1751  7607  7928  1416  2972  5392 ==> 5392
148   61   64  218  127  194 ==> 194
 35  253   88  187   89 ==> 89
 46  153  134  190  112  142  205 ==> 205
106  232  177   51  193 ==> 193
 20   48  195   73   34 ==> 34
 33   28   17   -6  -41  -46 ==> -46
-36   42  -13   14 ==> 14
 211  -541   445  -726  -555   579 ==> 579
---
[[-13 -14   7 -23  35   4]
 [ -6 -13  13   6  19   2]
 [ -7 -21   1 -11  11  -7]]
-14

[[-23  -1   0   8  -8 -12]
 [-19  -1  31   8  -6 -12]
 [  0  -1  25   8  -2 -12]]
-1

[[-16  -5  21 -23 -28  32]
 [ -5  -2  10   0 -18   9]
 [ 27  -8 -10  34  16 -17]]
-5

[[ 16   2 -27   9 -10 -27]
 [ 15   0 -25  10 -10 -26]
 [ 14   1 -29   9 -11 -27]]
2

[[ -9   2  -9  23 -15  -6 -30]
 [-17   2   8   6 -21  20  26]
 [  2  16  15 -10  13   9  31]]
2

[[ 36 -13 -17 -28]
 [  1  -3  -2   1]
 [ 22  16   1 -30]]
-13

[[ -8 -16   3   4]
 [  6  35 -12 -15]
 [ -8 -11  -3  -2]]
-16

[[-16  24 -20 -16]
 [-15  31 -18 -15]
 [ -8   8   2  13]]
24

[[-18  -1   3   2  -2]
 [ 31  -1  -3  -1   0]
 [  9  -8  -8 -10  19]]
-1

[[ 36  36  -4  -8]
 [  5   5  -9 -11]
 [ -4  -4   4   9]]
36
---
((209, 205, 856, 979, 895, 911, 196), (119, 246, 813, 950, 854, 887, 276)) → 854
(161, 177, 61, 243) → 177
((77, 204, 129, 135, 123), (59, 189, 100, 90, 154)) → 100
(359, 593, -163, 717, -779, 152, -304) → -779
(579, -798, -111, 215, 617, 255, -907) → 617
(54, 907, 570, 25, 403) → 570
(4, 4, 2, 4, 7) → 2
(74, 54, 24, 17) → 54
---
7	6	5	4	1	3	1
5	4	4	5	2	5	1
| 7

142	194	102	108	92
74	3	59	112	144
173	204	149	137	91
| 142

6339	3142	2784	9167	9826	4676 | 6339

-347	-847	127	-482	315	183
-55	619	-580	-7	-654	-497
93	-331	252	496	410	-503
| -347

-33	-30	24	27	26
-33	-32	16	26	17
| -33

-25	-35	-24	33	-6	-50 | -25

-879	-529	-595	-181	-156	607 | -879

52	44	27	40	71	84
64	65	44	17	75	98
| 52
---
[[  8  -3 -10   9  -3  10   1]
 [ -8   1  26   4   5  -6   2]
 [  2   1  -5  -7   0   0   0]] result: 26, -10

[[ 2 -8 13 36]
 [20 -1 16 28]] result: 36, -8

[-33 -11  16  -9] result: 16, -33

[ -3  10  -2 -35] result: 10, -35

[-16  23   6 -28 -24] result: 23, -28

[ 11 -25 -29 -34 -36] result: 11, -36

[ 28 -10 -25 -14] result: 28, -25

[ 24   9 -32  -6  31  10] result: 31, -32

[ 21  36 -29  -6] result: 36, -29

[-18  26  19  28   7] result: 28, -18
---
[[ 0.022  0.164 -0.177 -0.048 -0.136]
 [ 0.006 -0.078 -0.156 -0.037 -0.087]] -> -0.156

[[-1.6 -1.8  1.0 -0.7 -1.3  1.3 -1.3]
 [-0.9 -0.9 -0.2  0.2 -0.1 -0.5 -0.3]] -> -0.2

[[-2.12 -1.40  1.06  1.13  1.34  1.53]
 [ 1.94  0.97 -1.23  1.56  0.35  1.16]] -> -1.23

[[ 1.2  1.2  2.3 -1.3  2.0 -1.3]
 [ 0.5  1.4  0.8 -0.7 -2.0  1.7]] -> 0.8

[[-1.5 -0.7  1.2 -0.5]
 [-0.9 -1.4 -0.7  1.2]] -> -0.7

[[-212.251   28.781   44.893  -18.527  -14.447 -175.915]
 [-127.521  -61.060   -9.010  161.230  148.398   65.200]] -> -9.010
---
[[-0.080 -1.556  0.609 -1.795 -1.141]
 [-0.842  2.048 -1.096  1.337 -1.610]
 [ 0.467  0.452 -1.111  1.265 -0.358]] Out: -1.141

[[ 0.54  0.57  1.02 -1.20]
 [-1.49 -1.58  1.31  0.36]
 [ 0.46  0.72 -1.40  1.81]] Out: -1.49

[  37.3   -8.8   53.4 -108.0  119.7 -128.5  172.5] Out: 119.7

[[ 0.704  1.487 -0.092 -0.420 -1.244]
 [ 0.543  1.556 -0.827 -0.065 -1.473]] Out: -1.244

[-14.968  12.246  -5.319   7.397  18.829] Out: 18.829

[ -5.79  -4.51  14.48 -17.79 -18.90] Out: -18.90

[ 13.22  15.60  16.54  12.84   5.67  -2.49 -11.68] Out: 5.67

[[ -62.93  -55.68  -62.88  -66.96  223.98  -29.82]
 [ -64.29  -41.07  -60.28 -196.56  -59.52   41.21]] Out: 223.98

[ 186.846   32.943  155.144  -71.112 -157.398] Out: -157.398

[[  9.63  -1.62  14.29 -11.98  12.37  -1.75]
 [  7.20   2.02  -3.63   0.89  12.12 -14.90]
 [-18.28  15.48  -5.24  -1.12  15.90  -6.08]] Out: 12.37
---
Input: [-0.025, -0.147, 0.124, -0.093, 0.046, -0.038]
Output: -0.147

Input:
[[-0.211, 1.521, -1.966, -0.190, -0.067, 0.507],
 [0.276, 0.914, 1.835, -0.362, 0.126, 0.044]]
Output: 1.521

Input:
[[-0.11, 0.04, -0.03, -0.08],
 [-0.13, 0.11, 0.06, -0.01]]
Output: 0.04

Input:
[[0.036, -0.033, 0.067, -0.009, 0.142, 0.056, 0.028],
 [0.045, -0.043, 0.054, 0.029, 0.128, 0.084, 0.009],
 [0.052, 0.002, -0.042, 0.085, -0.136, 0.020, -0.053]]
Output: -0.033

Input: [-0.072, 0.109, -0.064, 0.140, 0.151, -0.039, -0.142]
Output: 0.109

Input: [0.151, -1.633, -0.844, 1.631]
Output: -1.633

Input: [0.16, 0.04, 0.13, 0.00, 0.00, -0.17]
Output: 0.04

Input:
[[-1.22, 13.00, 7.16, 7.50, 1.82],
 [8.50, 3.65, 2.44, -0.92, 5.99],
 [-6.33, -7.44, 6.68, 21.16, -13.88]]
Output: 13.00

Input: [14.886, 13.284, -6.134, -15.155]
Output: 13.284
---
[[-14  24 -12  -1  10  -7]
 [  7 -17  24  28 -25   2]
 [  7  22  22  -7  26  -9]]: -7

[[32 19 32 23 26]
 [35 25 29 26 25]
 [26 21 25 29 27]]: 25

[[-12  -8   7   3 -14 -22]
 [-10  -5  14  -6   3   7]
 [ 14  28 -18 -11   5  16]]: -11

[[ -2  -8  10  12   4]
 [-35  15  21  -2   5]
 [ -3  22 -11   9 -11]]: -11

[[ 12   0  -4  -1  -6 -36 -17]
 [ -1  25  -9  -7   5 -12  10]
 [ -7 -32   9  -4  12  -5  24]]: 12

[[-17   9 -11  12]
 [-21   7 -26  -1]
 [  4 -16  12   0]]: -16

[[ -3 -11 -13   8  -7  18]
 [ 13  -5  -6  11  -5  26]
 [ 28 -34 -21   1  -9  17]]: 1
---
[7 3 4 7 6 0 4] >> 6

[[5 3 2 3 6 3]
 [8 8 2 6 4 5]
 [7 4 4 6 2 7]] >> 3

[5930 5172 7098 4974 9143 2153 2840] >> 9143

[[  66 -487 -310 -154   84 -163]
 [-510 -447 -373 -309  377  600]] >> -154

[5 2 1 6 7] >> 1

[[101  48 118 139  28 119]
 [ 62 152 124  93 209 118]] >> 139
---
array([  2, -22, -30, -17]) Answer: 2, -17

array([[ 36, -21,  -9,  -3],
       [-11,  22,   4,   8]]) Answer: 36, 8

array([  3,   1, -27,   8,  17,  20,  32]) Answer: 3, 32

array([  7,  25, -33,   2,   9,   4]) Answer: 7, 4

array([  0,   4,  -1, -19,  31]) Answer: 0, 31

array([-25,   0, -34, -15, -19, -32]) Answer: -25, -32

array([ 28, -14, -34,  12]) Answer: 28, 12
